Each path below is one point turned by a fixed rotation once a step. After each direction that follows a path, write how fast that rotation turns it, in degrees a step (0 if it stays still).
Each turn is a multiple of 5 degrees from 10 to 175, or 0.
Each row of a path follows its step; steps can be skipped.
Rotation 1:
step 0: [ 36 -17  10  14 -13  -4  -3   1 -10   3  -5  26   7   0 -11 -17  30 -36
  36   0   1  -2  11  42  -9  -1  17 -20 -19 -34  -3  -9 -28  -5  12  12
   0   4 -16  15  29  14 -28  19  -6 -23  -1  49 -10 -31 -57  13  -7  -6
   4  10 -23   7  -7]
step 2: [ -8  19   0   9   2 -11  11 -14   2  16 -19 -10 -12   2  13 -38   5 -13
  30  28   9  -9  27  -7  34 -27 -13   7  23  -3  12  -3 -21  -1 -17  36
 -12  23  48  -7   0  -9  26 -18  -9 -48   9 -15  -1  12  -5   8  -7  11
  19 -30  36  34 -31]
step 5: [-10   7  -2   5  23   0   4  15  15   1 -23  -4  -5   4  18 -33  -2 -41
  42  13 -12  30  -3  28  20 -20  18  31  -7 -16 -17  -1 -39  16  25   8
   4 -11  35  -4  29  31  30 -38   6 -10  -7  16   0  17  -8  13  -9  -5
  43   8 -25 -15 -11]
step 9: [ 11   2  14  -6  -5 -48 -18 -11 -11   6  -2  41 -26 -29   4  12   0 -45
  29   5   9  -2   1  18  -8 -11  11  26   9   2 -21  -4   6 -11  -4  -4
 -41 -26   9  21  32 -13  28   9 -19 -26   7 -16 -26 -28   3 -13 -11 -16
   3 -36 -16  23 -32]
step 12: [-12  -5 -11  -8 -21  -7  12 -27  16   9   6  36   8  18  26   5  -9 -48
  17  -2 -12   0 -10  24  25   5  42  13 -24   7   3 -13 -16   1   3  18
  -9 -10  -4   0  26   9   6  27 -23  18 -41 -10 -20 -47 -17  24 -47  16
  -1   8   6  -6 -28]
step 18: [-21   1 -13  14  -2  -9  13 -11 -19   2 -38  48  12 -27  35 -15  29 -21
  24   0  -2   1  -5   5  34 -12 -16  16 -14   0 -15 -34 -29 -14  15  10
  29  15  -5  26  26  12  39   2  17  33  14  -4   9  -9 -13  22 -11  -7
  -6 -10  -2  42 -11]
step 19: [-25  33  -5  -5 -26  11  32  -2   0 -10  21  15  -4 -16 -14 -15 -20  -6
  16  -8  18  -2  39  12  24 -12  10 -14 -25 -20  -7  18 -41 -20  13  17
 -10  32  32 -10  29  11  32  -1   3 -14 -11  15  -4 -26 -49  40  13  -7
  20   4   6   3  20]
step 23: [ 34  28  -4  -2  13   1   7 -24 -10  34  21   9  23  -4  15   2  -9 -39
  35  11   7  11  21  33   4 -27 -14  15  16   0 -36 -17 -40 -17 -27 -16
 -14  -2   8 -17   5  -4  32   9   8  15 -25  -1  22  13   4  15  35 -13
 -28 -35   2   1 -24]
Speeds:
[ -9   1   1  -1   4  -5  -1  -5  -2 -11   4   1   1   1   0   2  -2   0
  -9  -4  -6   5   3   9 -10  -1   6  13  -4  -3   0   0  -2  10 -12  -6
  -3  -8   9   1   9 -11  -4  -4   4  -2  -9   7   5  -3  18  -2   1   1
   2  -3  -2   0  -5]
20
[  4  -5  -5   4   6 -11   7   1   0   5   3   2  -8   0   0   0   3  -4
  -9 -11   1  -2   8  -5  -1   2  -1  -1  10   5   3  -5   4  -4 -15   9
  11  -3   1  15   3   1   7  -2   6  -5   3  10  -4  -6  -6   2  -2 -11
  -1  -6   7  -1   6]
45
[ -1  -9   9  -2  -4   2  -8  -4  -4  11   0   6  -8  -3  -4  -3  -6   0
  -5  -3   5  -8  -3   5   3   4  -7 -15  -5  -3  -7  -2  -4  14   0   6
   0  -2   4   7   2  -3   2  -3   6  11   7  -1   0 -15   5  -3  -2   2
  -2   7  -2  -1 -11]
120
[ -9   1  13  -1   2  -7  -7  -1  11  -1  -2  -8   5   3 -14   2   4   2
  -3   5  -8   2   2   1   6   2  -9  -5  -2  -4  -9   8   2   5   1   8
   5  -1   3   6   7   8  -1  -6  -7 -11  -3   2  14   4  -5  10   1   0
   0   2   0   5   6]
130
[  9  -1 -14   1   4  -2   0  10   2   3  -6 -17   2  -4   5  -2  -6   7
   9  -2  -3  10   3   3  -7   3  -8  -6   3   2   8   4  -5   6  -2   2
   2  -2  -3   4   9  -1  -4   0 -10  -3   0   3  -2  -9   1   1  -9   7
  -1   4 -15  -2  -2]
70
[ 11 -11   3   3  -8  -9   1   7  -5 -12   3   2   1   5   6  -1   1   1
  -1  11   2  -8  -8   0  -4 -14  -5   2   2   2   2  -3   1   4  -8   6
   0   9   1   7   4  -8  -3  -3  -2  -2   6  -7   9   7  -1 -10  -1   4
  -3  11   0   4   9]
100
